Rows are one point carried round by a steady rotation, each followed by how many steps it has turned.
The counts run from 0 to 354.
[129 143 100 144 156 129 166  97 174 123 106 126 141  94  88 166 131 142
 110 191  73  98 125 170  85  94 164 170 138 134 103  80  84 130 108 111
 151 168 122 124  96 113  78 107  94 135 120 136 128 116  92 106  94 178
 140 145 136 140 105 102 114 109 138  88 120 139  95 136 119 105 142 115
 126  99 104 115 106 151]	38
[127 114 126 157 144 139 176 123 166 121 137 101 135  99  91 170 115 155
 123 167  65  92 112 152 106 107 144 172 121 148  88 116  89 178 149 117
 170 170 130 122 118 116  86 113 103 151 114 105 102 105  99 134 106 174
 147  99 143 136 126 122 127 108  93  92 108 115  74 137 105 122 169 141
 135 106 118 104  93 141]	194
[135 131 148 155 168 142 189 122 145 119 132 105 151  87 102 134 122 107
  90 178  79 109 145 143 118 112 122 189 156 124 105 136  54 134 123  90
 167 115 147 150 101 117  51 118  93 153 141 129  95 139  95 136  83 140
 149 127 136 131 112 103 108 132  99 116  89 145 105 100 103 136 138 133
 129 126 146 114  88 112]	116
[123 154 131 133 188 142 143 111 134 115 103 139 124  98  82 139 113 117
 104 190  81  91 100 163  73 105 156 165 121 143  87 117  81 137 120  73
 175 132 116 128 121 101  61 113  99 151 154 136 142 141 100 140 131 152
 156 126 123 149 130 131 130 134 139  81 101 109  82 137 115 110 136  88
 129 127 125 113 102 114]	187
[127 114 132 156 158 126 175 119 150  91 132  99 151  97  98 120  96 138
  94 193  80 118 122 159 124 101 132 188 142 136 120 112  68 151 165 102
 181 151 141 158 120 142  51 112 106 155 103 136 108 133 105 124  90 135
 155 126 160 114 123 133 122 130  84 107  96 135  93 118 108 150 152 142
 142 122 144 103 103 125]	349
[138 124 121 133 161 132 163 101 138 124 129 125 114  93 113 127 134 112
  89 210  77  99  99 148 100 119 121 179 139 117  85 104  83 143  96  72
 162 136 119 136  98 101  48 101 103 135 128 155 125 144  80 132  96 166
 129 139 129 138 114 114 138 152 118  97  97 156  95 124 115 118 105 117
 131 110 118 153 107 105]	198
[114 119 121 123 149 118 150 102 168 126 121 120 136 108  94 147 140 139
 110 181  86  84 112 184  73 114 155 151 157 129 102 102  70 144 164  92
 171 136 126 129  93 140  80 114  92 137 113 123 100  99  93 115  91 188
 151 128 135 143 120 115  80 112 109  90 122 148 108 111  98 139 142 134
 128  77 130 115 101 117]	18
[129 110 100 141 161 133 163  98 168 124 118 115 127  88  80 152 115 143
 111 182 105 114 106 177 101  95 151 160 130 141 118 108  69 133 138  86
 172 183 112 134  98 122  86  88 100 137 105 136  99  96  88 118 120 175
 145 127 139 139 119 140 122 116 134  82  98 147 105 122  94 122 149 113
 119 108 115  93 107 146]	230
[131 143 123 169 159 143 174 137 152 104 111 115 127 120 107 137 126 112
 120 182  61  78 118 159  95 125 150 188 133 134  85 110  79 151 112 128
 153 117 158 139 122 119  44 120  91 133 150 123 139 129 118 141  88 163
 136 124 148 134 135  99 108 113  85  90 130 128  74 138 121 112 140 102
 159 129 125 138  98 112]	104
[119  81 151 162 161 152 158  97 149 142 117 108 105  88  87 126 116 141
  96 181  96 115 108 150 118 150 107 170 153 113  89 124  86 134 125 115
 173 105 134 135 113 118  55 100 109 150 110 114 109 111  93 111 126 166
 150 107 145 144 140 136 124 134  74 102  77 145  87 129  85 142 115 164
 135 114 140 152  83 109]	43
[107 133 134 188 180 151 169 134 170 127  99 129 135  84  83 122 114 116
 100 162  94  95 111 138 104 138 135 158 144 128  97 116  66 145  90 113
 161 108 154 137 122  97  59 110  99 140 142 128 119 133 100 144 122 145
 163 118 170 125 129 114 126 125 107  67 110 131  75 144 106 113 140 143
 148 121 118 128  88 123]	13
[126 109 102 168 163 145 155  98 151 111 116  84 122  93 101 117 111 138
  94 179  81 115  84 170 121 110 150 160 139 138 111 104 108 123 165  87
 189 131 135 165  91 150  56 125 100 137 105 127  96 121 108 119 123 167
 153 123 138 146 136 137 130 134  93  99  94 138  96 123  75 143 142 142
 138 120 151 100 111 131]	312
[136 139 114 151 158 146 168  95 150 144 145 109 134 105 122 147 154 126
  92 183  76  72 124 158  81 108 155 175 148 126  85 120  84 137 105  90
 141 143 145 119  86 116  71 132  87 141 145 123 112 117 100 125  89 192
 135 130 125 154 113  80 115 120 105  95  97 135  96 123 125  97 160 119
 139  99 132 136  96 121]	252
[120 133 112 150 146 131 170 110 143 109 134  98 129  98 115 120 124  95
  96 178  78 104 105 148  93 117 121 161 126 125  88 138  60 158 115  66
 158 131 143 127  94  93  54 108 110 145 127 145 112 133  96 128  66 140
 139 134 130 146 109 117 112 143  97 111 105 162  83 102 114 131 126 133
 152 136 134 137  84 121]	319
[123 126 124 166 160 156 147 116 150 111 133 106 115 115 121 148 106 165
 103 174  78  84 104 169 100 102 160 187 122 144  84 112  89 155 138 116
 163 152 147 143 117 151  57 141 104 138 128 107 121 124 125 131 112 166
 154 104 138 135 149 119 125 104  81  92 119 101  67 155 114 126 177 129
 151 113 129 115 115 120]	102
[124 145 103 150 175 134 136 107 148 122 129 126 106  99 113 149 139 128
 113 176  87  80 101 189  80 105 172 185 132 127 111 103  66 129  95 102
 151 157 133 144  92 141  68 110  94 111 135 133 113 104 116 140 113 184
 144 139 115 145 137 128 106 110 128  83 125 151 107 149 104 110 148 100
 134  99 119 121 110 108]	241
[124 119 131 164 161 142 152 114 135  93 130  94 129  91 119 137  92 124
  93 187  80 120 118 157 128 100 117 194 139 140  97 131  54 165 130  89
 171 147 136 158 107 141  60 110 124 151 124 126 100 131 106 134  85 137
 153 113 139 130 145 139 122 111  86 113  83 129 100 130  94 144 163 143
 137 131 143 115  91 114]	238
[119 111 100 159 152 134 128  88 150 117 116  78 118  85 110 126 114 126
 104 170  92 108  84 172 111 109 133 170 133 133  97 134  71 149 126  70
 175 134 121 155  84 133  69 115 120 132 115 119  90 107 104 117 103 174
 158 118 125 167 144 151  99 111 107 110  89 137 106 115  73 148 139 147
 145 127 156 114  97 122]	220
[106 112 152 134 155 138 163 126 164 126 124 133 107  80  69 131 114 139
 112 198 112 112 119 182  90 135 125 168 137 126 107 140  65 142 150  89
 171 137 128 118 113 110  62  99  91 147 117 123 108 102  92 130 143 158
 152 113 141 126 136 133 135 155 106  89 106 156  90 121  93 153 123 118
 110  99 115 119  79 104]	266
[109 110 125 142 163 120 159 104 172 122 127 112 134  78  93 132 119 138
  69 179 122 109 101 176  87 115 127 142 158 117 121 114  67 132 143  88
 170 135 131 131  90 133  74 110  95 142 108 146  91 123  90 122 118 172
 154 126 140 123 118 119 109 143 111  93 105 164 117 118  79 143 130 142
 119  78 135 119 105 114]	210
[126 107 117 128 165 134 145 101 144 117 137 110  98  86 103 140 119 129
 104 204 106 122 101 186 103 119 121 177 141 124 114 105  56 135 119  78
 163 153 116 140  86 136  50  96 109 128 119 138 103 109  94 119 103 169
 134 133 125 132 134 147 124 125  99  93  93 166 117 130  88 144 136 127
 130 106 130 127  87  94]	7
[106 143 112 163 165 155 119  95 125 134 117 105 104 108 109 129 119 155
 106 172  84  90  98 178  87 107 167 168 106 122  91 123 103 142 132  98
 157 134 140 136 106 136  57 131  90 150 125 119 133 130 120 126 129 174
 148 108 132 165 149 123 113 109 107  89 106  97  69 148 107 123 170 115
 151 129 144 121 102 134]	10
[128 128 117 148 155 128 157  93 137 117 113 117 119 127  83 143 124 134
 109 191  62 103 102 151  87 111 153 166 142 134  77  93 124 148 157 106
 182 125 111 142 122 115  62 113  96 159 125 127 136 125  99 108 100 170
 150 130 144 159 119 113 109 112 105 101 105 112  69 125 115 132 127 132
 146 127 143 128  97 140]	177
[123 131 107 165 159 145 150  97 156 129 110 105 107 125 102 125 128 137
 107 175  59  81 100 157  72 129 166 163 142 128  81 101 131 138 134 123
 169 109 139 141 116 128  59 132  95 145 131 112 129 126 122 123 108 187
 143 126 145 154 144 106 118 112  85  90 126 120  72 139 109 118 142 131
 164 127 144 140 113 135]	122
[122 125  99 153 169 146 133  92 141 126 116 100 103 104  97 146 111 146
 116 183  75  93  78 180 102  91 170 169 137 155 107  94 100 131 157  94
 173 148 117 149  94 148  65 117  98 138 117 124 102 116 103 127 133 181
 156 120 113 145 145 144 126 114 115  86 109 121  99 144  91 130 152 115
 134 115 130  97 124 131]	120
[110 117 116 140 158 134 156  91 160 124 130 107 105  70 103 119 128 131
 100 185 117 113  94 186 101 128 131 153 139 110 120 128  40 134 110  79
 163 148 137 134  77 121  56 101 104 132 116 142  98 110  93 130 105 172
 150 126 127 138 119 137 109 144 120 101  92 171 122 122  90 135 135 126
 125 108 133 124  86  96]	321
[132 112 131 169 151 162 177 115 145 126 132  93 127  94  92 107 113 139
  81 180  81 114 128 134 132 130 134 192 127 117  88 125  96 137 130 110
 173 132 163 155 117 110  41 105  93 154 124 139 131 140 106 131 108 146
 136 114 158 128 124 119 144 146  69 104  84 133  63 117 124 131 132 137
 154 138 145 142  90 134]	23
[107 141 120 184 157 154 137 109 142 139 104 122 113 109  96 120 126 136
 107 167  89  83 107 155  77 131 166 167 128 115  87 123  99 131 111 104
 163 100 161 134 112 131  46 140  81 144 136 116 132 129 130 122 116 164
 149 122 150 156 149  99 109 110  95  86 108 101  65 149 119 105 168 122
 149 136 144 130  92 127]	11
[138  99 144 144 175 153 144 114 146 129 128 120 104 100  84 150 122 141
 117 191  85 107 122 186 124 122 135 187 137 141  98 116  58 126 131 107
 164 151 120 134 107 134  66 104 100 129 127 103 104 100  90 137 143 178
 156 114 119 128 154 147 139 134  97  92  86 135  95 141  85 134 140 109
 135 108 123 120  96  95]	63
[124 128 118 160 154 141 168 130 154 102 117 120 117 105 111 148 100 124
 114 186  59 104  99 137  91 112 132 173 117 136  76 124  81 185 112  99
 163 154 132 113 125  82  58 107 108 142 129 128 140 130 106 153  74 141
 151 122 149 127 133 110 146 117  97  84 118 113  57 144 131 110 142 127
 152 136 117 138 101 126]	317
[116 111 107 157 164 153 145  84 141 126 128 100 107  73 109 118 100 131
  81 200 105 125  80 165 127 103 138 169 132 119 113 116  83 132 125  65
 167 146 132 162  86 130  35 122 104 145 109 145 115 140 100 127 121 150
 146 128 139 137 141 147 148 155 105  99  68 142  93 124  94 126 138 128
 126 128 151 118 115 126]	200
[105 149 118 135 159 131 137  97 144 140 127 122 119  94 108 144 142 147
 110 184 109  89 110 191  68 117 148 163 131 108  95 123  79 131 108  89
 152 158 126 121  88 124  75 111  91 139 128 124 121 109 100 112 117 203
 141 120 129 154 122 113 106 120 137  84 108 136 102 133 108 120 168 102
 128  91 116 114  87 108]	130
[112 142  83 146 161 133 148 102 133 106 110 109 123 113  90 121 117 106
 109 179  66  99  70 153  87 110 148 161 112 137  82 106 108 156 130  74
 170 134 114 135 108  77  56  94  95 140 135 154 132 138  95 132 102 154
 141 140 144 150 124 131 131 132 121 101 118 129  77 119 113 119 120 115
 146 136 124 129 108 131]	299
[ 97 121 133 152 163 139 140 106 157 149 112 134 118  92  91 154 126 165
  95 179 104  90 111 160  71 132 139 162 137 111  87 129  94 163 106 107
 154 148 142 107 114 112  73 128  94 163 105 117 131 119 107 119 128 182
 142 106 154 139 134  98 116 104 114  69 109 107  84 158 125 114 170 141
 112  96 105 135  98 130]	112
[117 110 154 158 178 141 180 129 154 114 124 131 134  87  93 128 109 143
  73 184  86 103 104 146 110 123 133 163 141 137  98 120  90 145 142 102
 181 129 134 133 117 102  45 115  98 161 124 133 115 162  86 154 128 138
 159 115 144 100 126 107 145 161 103  89 102 123  86 133 102 128 138 139
 126  95 127 126 108 116]	347
